Each row is where one point has got to under a steady rotation. How many steps took it there?
The counts run from 0 to 1294.
[-2,-1,3,34,4,12,41,48,-29,32,4,26,-1,-27,22,26,-6,-17,11,6,-25,-13,27,-3,-11,-18,-5,34,3,14,-10,5,2,25,-17,4,15,22,-37,-21,49,3,8,24,17,-42,4,-16,30,17,-22,6,11,8,26,13,-6,-26,-5,-11,-19,48,-21,2,17,30,-21,3,-10,1,13,-13,24,7,-30,-20,29,17,-11,11,3,15,7,3,23,12] | 290
[5,-7,-5,14,20,11,-3,-36,3,44,32,-5,14,-41,12,20,-11,10,-12,-21,4,-15,43,-5,-1,-28,11,16,5,16,-9,-24,-30,-1,6,-13,-35,10,-1,12,12,43,6,29,36,-14,-7,21,-8,-8,3,19,1,-5,6,-20,-36,20,-32,-17,-14,12,-2,12,-13,3,4,-12,30,-6,5,-50,-15,17,-6,-61,30,-20,2,4,15,37,16,0,-19,-17] | 1138
[19,25,1,34,3,-9,16,-2,-13,35,7,34,30,-9,11,46,2,-7,7,-33,-3,-23,39,-6,-35,-6,17,-21,17,19,-12,-2,-26,17,-18,33,1,-2,-19,-15,11,7,1,39,15,-19,2,-9,2,13,-2,21,-3,11,32,-2,-38,-31,9,0,-20,47,8,2,0,34,-22,11,30,-5,7,-23,6,26,-36,-33,14,30,9,-14,-27,1,1,1,34,-8] | 1119
[24,-4,4,30,6,-8,32,42,-6,20,6,19,-7,-23,14,35,-9,-14,4,-3,-25,-13,37,-26,-15,-18,8,-2,-6,17,-10,-2,-1,-10,-7,4,23,15,8,-31,39,7,16,22,29,-38,26,-16,8,-7,-5,17,9,22,9,9,-21,-9,0,16,-11,49,4,16,16,24,-16,22,11,10,2,-34,49,37,-24,-27,34,38,1,-17,-18,8,18,19,29,4] | 600
[-1,-9,12,26,10,14,12,8,-6,27,15,-7,-10,-40,-4,12,-12,4,0,20,8,-16,37,-27,1,-38,-18,25,2,33,2,-24,-2,7,10,-30,-27,12,14,-15,31,-4,9,16,30,-33,17,3,4,-12,-29,-12,-13,-4,-6,-16,-24,40,-43,-5,-4,28,18,-3,11,21,-5,34,-6,22,5,-38,23,15,5,-39,39,-13,-15,17,21,26,35,22,-19,-3] | 348
[30,-7,-1,48,4,-7,20,13,-17,33,23,24,19,-26,8,46,0,-12,12,-34,-16,-19,27,-16,-19,0,11,3,10,19,-9,0,-26,2,-19,2,27,19,-7,-23,35,9,18,26,21,-25,11,5,1,5,-4,9,8,-2,20,-1,-29,-6,-4,11,-22,52,13,2,2,39,-27,6,15,-6,11,-19,27,38,-16,-34,24,37,6,1,-42,6,19,13,22,-11] | 528
[-9,1,-2,20,4,19,-18,-35,-23,31,-8,-6,37,-18,13,26,13,6,-39,-39,14,-18,37,-4,6,-16,5,7,14,17,-3,-27,-28,11,-18,14,-9,13,-7,-18,13,0,37,12,30,-9,-12,17,9,5,12,22,-12,17,12,0,-21,-2,-53,-3,-8,14,5,-42,-19,15,-18,-11,27,-11,17,-33,5,20,-21,-59,46,-32,-14,3,0,31,6,-10,11,4] | 179
[19,-22,-3,19,11,19,9,20,-30,14,19,10,-1,-28,17,23,-4,-15,-22,-33,-17,-5,32,-7,7,-36,-4,14,-13,7,-2,-20,-14,-6,-15,-14,6,9,-10,-19,33,0,41,11,44,-12,18,16,-1,-6,0,21,-1,1,10,14,-17,3,-58,-1,-21,32,10,-19,-5,20,-11,-20,12,-14,0,-18,19,16,-9,-51,59,0,-2,16,-22,35,26,6,22,11] | 97
[2,-5,4,-4,-1,17,14,2,-15,35,-12,-19,16,-16,9,23,6,-10,-16,23,-8,-23,50,-28,21,-34,-2,30,-1,18,-10,-17,-17,10,0,-11,-26,-2,-15,-8,23,3,19,19,17,-30,25,6,27,1,-10,2,-8,-1,8,17,-16,39,-71,-14,-1,26,2,-16,12,7,0,4,2,12,14,-36,17,-6,-14,-52,34,-32,-11,19,31,27,5,8,-21,-5] | 185
[-19,13,-19,34,10,0,-3,3,-14,51,20,23,6,-34,8,27,-2,0,35,-18,12,-9,49,0,-12,-36,10,1,-2,-4,-16,-10,1,55,-1,11,-14,-5,-10,-4,7,-1,9,28,22,-34,1,3,-7,29,-9,14,18,3,22,-8,-36,-8,-16,2,-4,35,-16,3,-23,16,-19,7,32,-14,-5,-43,-33,11,-41,-34,12,-8,3,24,-27,18,10,-11,5,-13] | 49
[6,26,14,27,7,-1,24,16,-23,37,6,2,16,-7,-19,35,-17,-1,28,-7,12,-16,50,-29,1,-45,-2,-7,7,43,7,-14,-8,28,6,-10,-32,-10,-14,-5,25,2,-14,33,28,-28,10,5,2,0,-31,-13,-7,-14,3,-5,-38,24,-34,-26,-10,30,12,5,2,47,-11,17,-5,18,-4,-28,9,-3,-11,-46,13,-2,-3,36,16,27,16,33,-15,5] | 864
[-4,18,7,-1,2,2,35,19,-11,13,-10,19,8,-3,6,15,-18,-11,-19,17,17,-11,65,-19,0,-47,-16,-8,-15,37,-3,-34,8,11,-1,10,-41,-1,-9,-22,-1,6,7,8,41,8,27,-23,13,-11,-21,31,-10,15,26,7,-34,12,-34,-4,-13,28,10,-3,-7,20,-4,18,15,29,-2,-38,18,2,-26,-27,63,-16,-3,5,16,33,16,7,16,14] | 1070
[5,-19,-13,12,16,12,6,19,-5,21,19,17,-13,-46,45,23,-6,-12,-26,-8,-27,1,39,9,-2,-31,7,19,-28,-13,-26,-7,6,-2,-11,3,6,17,-1,-12,23,20,36,17,44,-24,15,-6,-1,-1,11,40,18,30,18,8,-13,-9,-20,11,-4,28,-17,6,-1,-11,0,-8,23,-15,5,-41,14,28,-34,-38,54,2,0,-17,-23,29,15,-9,24,5] | 168
[18,10,-1,-2,10,6,7,7,-26,31,27,31,3,-27,21,25,-18,8,19,-32,-20,-5,33,6,-18,-38,8,10,-11,-2,-15,5,-17,25,-11,-3,-9,-8,-40,7,21,15,18,37,34,-25,-1,19,-12,-4,-20,34,1,-7,25,0,-29,-27,-32,-20,-26,25,-12,-2,-3,24,-19,-18,12,-15,5,-16,-24,6,-37,-62,28,11,-6,18,-11,17,2,-10,23,29] | 890
[-28,2,-7,39,15,16,0,14,-4,38,17,12,-18,-40,15,24,2,-18,12,0,20,-4,47,-11,-10,-47,-11,0,-2,12,-5,-17,16,50,6,13,-33,3,12,-18,7,0,12,2,32,-27,2,-8,-4,52,-14,15,11,20,14,-16,-26,-16,-10,10,3,40,-4,-7,-5,11,-16,19,27,-8,-12,-46,-4,17,-20,-27,36,-31,2,11,-11,16,12,-5,16,-15] | 123
[-12,-3,9,35,12,23,13,29,-38,23,17,-7,-4,-26,-1,21,-10,-8,6,-29,5,-8,40,-16,13,-48,-18,23,10,28,13,-19,6,20,-7,-10,-12,8,-10,-17,38,-1,18,13,41,-19,-3,13,-2,4,-25,-14,-5,-6,-1,-2,-19,6,-47,-15,-13,28,7,-16,-8,44,-19,4,-3,2,-3,-16,23,6,-1,-48,33,-17,-12,39,6,35,18,28,0,9] | 937
[18,20,15,28,12,-7,5,-2,9,29,8,-4,20,-17,-2,47,0,2,-6,-35,-3,-19,39,-34,-22,-15,14,-22,14,31,2,-15,-13,-2,1,16,-11,2,27,-10,21,16,-1,23,38,-26,-4,5,-4,0,-5,11,-4,21,-1,-20,-40,-23,14,7,-10,29,20,1,6,37,-14,22,24,12,-5,-43,35,44,-12,-54,15,21,1,-28,-4,5,-5,30,21,1] | 1267
[3,8,2,39,3,-10,35,13,2,37,-3,-12,14,-14,-10,33,-5,-6,4,24,5,-17,48,-35,6,-15,3,10,17,36,-10,-18,-2,1,2,0,-15,10,8,-22,30,16,-12,24,15,-35,23,-24,23,-11,-4,-8,10,10,9,-5,-29,37,-7,-9,7,36,8,19,4,28,-9,35,7,29,-1,-49,39,22,-13,-25,14,7,5,-2,9,19,24,37,-19,-22] | 115
[6,19,21,15,0,2,34,37,-14,17,-17,15,6,-5,13,23,-5,-9,-4,17,-10,-19,49,-27,-15,-30,-10,-3,-1,25,-6,-7,11,23,-8,17,-14,7,-8,-30,33,-17,6,6,23,-34,17,-22,22,7,-33,10,-7,29,18,9,-21,-17,-7,1,-6,45,5,-17,19,36,-19,39,-8,29,7,-23,42,20,-31,-23,35,15,-17,-4,14,1,-2,6,33,19] | 438
[9,3,3,18,15,-12,0,-45,10,46,21,-8,24,-36,3,27,-13,14,-19,-25,15,-22,42,-10,-10,-11,18,1,11,29,-7,-34,-28,-10,3,-5,-28,5,12,-1,6,40,3,23,35,-4,-6,7,-10,-30,3,14,-8,-2,4,-30,-46,20,-16,-10,-11,2,8,12,-13,8,-2,9,39,17,1,-50,-2,30,-9,-60,27,-2,4,-16,6,32,24,11,-17,-11] | 1062
[-10,-8,0,26,12,27,21,30,-33,39,15,20,-3,-33,38,21,-11,-10,8,4,-33,-11,23,12,-10,-32,-9,46,7,2,-10,9,1,35,-16,-3,-2,17,-45,-6,44,14,14,18,24,-45,3,-2,25,17,-20,5,9,-2,29,8,-1,-27,-18,-16,-15,40,-27,-5,22,16,-13,-12,-8,-7,12,-12,7,4,-29,-27,34,-4,-19,22,15,20,2,-1,6,13] | 214
[15,-32,-8,19,9,18,-10,-13,1,29,19,12,-5,-52,39,18,5,-1,-21,-14,-15,-10,30,-2,-14,-15,11,29,-8,-13,-25,-7,-20,0,-11,-8,3,21,2,-8,26,7,40,18,37,-29,9,10,-5,8,11,30,5,16,13,-1,-13,0,-37,21,-11,34,-7,-8,9,-13,-14,-8,31,-21,16,-44,-1,38,-19,-51,45,-11,-4,-13,-21,20,22,-23,18,-8] | 93
[15,-14,12,-9,18,13,5,-28,15,40,20,-8,6,-46,30,14,-8,3,-34,5,-23,-25,32,-11,-12,-24,10,32,1,12,-14,-9,-25,-7,10,-9,-35,13,5,4,16,37,14,16,37,-27,7,9,5,-14,0,26,-8,11,7,-10,-22,15,-32,-8,-7,7,-7,6,26,-14,12,2,17,7,13,-47,6,28,-9,-69,38,-14,-10,-28,38,25,3,-11,-9,1] | 903
[10,-5,22,20,15,11,2,-18,17,53,13,-8,8,-48,15,35,-1,0,-3,13,-13,-24,26,-23,-30,-14,6,19,22,18,-8,3,-19,20,8,2,-33,20,21,-4,27,16,-1,17,24,-53,-3,-2,12,18,-10,-5,-4,22,2,-27,-20,-12,2,7,-3,27,-1,5,41,7,-4,39,12,11,4,-49,19,42,-6,-50,7,0,-9,-29,38,-8,-12,0,1,-10] | 1107
[-1,12,-13,24,-9,-15,16,-13,-27,32,-11,28,42,-7,16,15,7,7,3,0,18,-13,48,11,-13,3,3,8,4,15,-26,-24,-23,9,-19,5,11,16,-41,-27,18,-7,16,26,9,-6,24,-13,22,-20,-12,19,-4,-1,38,10,-32,33,-45,-5,-16,29,7,-15,-26,23,-32,18,16,17,20,-32,-11,7,-35,-28,36,9,-3,27,-18,26,32,-11,7,-10] | 410
[-6,5,-9,24,6,5,20,9,-31,39,8,37,14,-21,10,16,-10,-8,27,6,8,-19,42,-2,-11,-33,-6,22,0,6,-9,-4,-15,50,-10,-3,-18,4,-50,-15,14,-6,11,24,6,-26,17,-7,14,26,-26,10,2,-18,38,6,-29,7,-46,-11,-16,48,-3,-9,-4,25,-22,8,7,-5,13,-20,-25,-10,-26,-25,31,-7,-6,48,-8,15,17,-18,1,-16] | 53
[-19,12,3,41,2,-8,2,-7,9,45,-6,-34,26,-19,-1,33,2,7,0,-4,10,-19,50,-27,-1,-3,9,12,26,35,-9,-23,-1,6,4,1,-11,18,16,-13,33,18,-10,14,24,-45,-2,-14,19,-12,-2,-10,8,25,-3,-14,-29,15,2,-11,4,17,-4,8,-8,17,-12,32,15,27,-1,-63,30,36,-18,-40,5,-2,-7,-17,17,32,11,36,-21,-8] | 192
[26,-3,17,14,4,-8,14,-17,20,37,3,1,26,-33,14,28,-7,9,-18,15,-5,-28,38,-25,-30,8,16,3,12,26,-17,-15,-24,-21,3,-1,-11,22,17,-14,19,20,4,16,18,-30,16,-8,15,-21,-4,17,-9,27,6,-11,-32,18,-2,6,-7,23,11,7,20,3,-10,37,20,28,14,-57,33,46,-13,-42,23,23,-6,-39,11,6,17,5,4,-6] | 751
[16,19,13,2,-2,11,11,11,-23,34,-6,-9,18,-17,-2,33,-9,11,27,6,-17,-16,38,-33,1,-40,1,19,2,17,-5,10,-15,31,-1,-14,-19,-7,-24,1,28,-12,1,34,18,-60,11,15,18,0,-27,-10,-10,-6,0,7,-22,15,-50,-25,-15,22,0,-9,19,36,-8,12,-22,15,11,-25,3,5,-25,-56,8,1,-20,31,23,6,-6,15,-15,19] | 1098
[2,-2,4,18,15,15,33,-2,-20,28,22,8,12,-13,4,18,-15,-11,-23,-11,17,-21,44,-11,4,-41,-21,14,9,39,13,-42,-20,0,-8,-7,-40,7,-18,-10,13,28,7,18,37,20,6,-2,1,-9,-17,6,-13,-19,20,-12,-31,21,-39,-19,-22,14,22,-2,-17,33,-13,-6,14,23,4,-15,8,-6,3,-39,58,-19,1,21,16,45,23,20,-1,2] | 1218
[3,-8,0,16,4,18,-3,8,-23,23,16,33,-6,-49,19,4,-12,8,15,-3,6,-8,32,2,-19,-44,-10,14,-19,-4,-20,-6,0,38,-8,-15,-14,11,-16,-18,17,-24,37,11,29,-37,15,12,-10,12,-29,17,-10,7,18,-1,-20,1,-53,13,-20,30,4,-23,1,14,-24,15,7,-11,15,-26,-14,15,-26,-45,46,-7,-19,35,-13,8,20,-27,22,10] | 1244
[-23,7,4,32,8,13,-1,-22,-21,56,0,25,32,-25,29,25,5,5,3,-3,1,-24,32,16,-27,3,-4,35,36,11,-15,-6,-28,51,-24,15,-6,26,-43,-12,22,3,7,17,-1,-39,-9,-11,28,23,-14,-2,-4,1,36,-9,-14,-18,-13,-10,-11,35,-14,-26,4,17,-29,24,11,-3,29,-28,-18,11,-28,-29,11,-11,-16,7,18,7,0,-25,2,-10] | 134
[-14,-9,7,18,17,18,-11,-25,-13,53,24,1,7,-52,31,10,-14,19,6,13,-16,-23,29,11,-21,-17,3,52,18,10,-7,2,-20,27,-6,-15,-25,23,-33,10,29,28,0,19,22,-42,-7,1,7,2,-19,-1,-7,-1,19,-19,-10,3,-17,-24,-10,12,-18,5,16,-3,-7,14,7,1,22,-34,-19,14,-17,-54,16,-16,-27,6,41,23,2,-17,-22,3] | 63
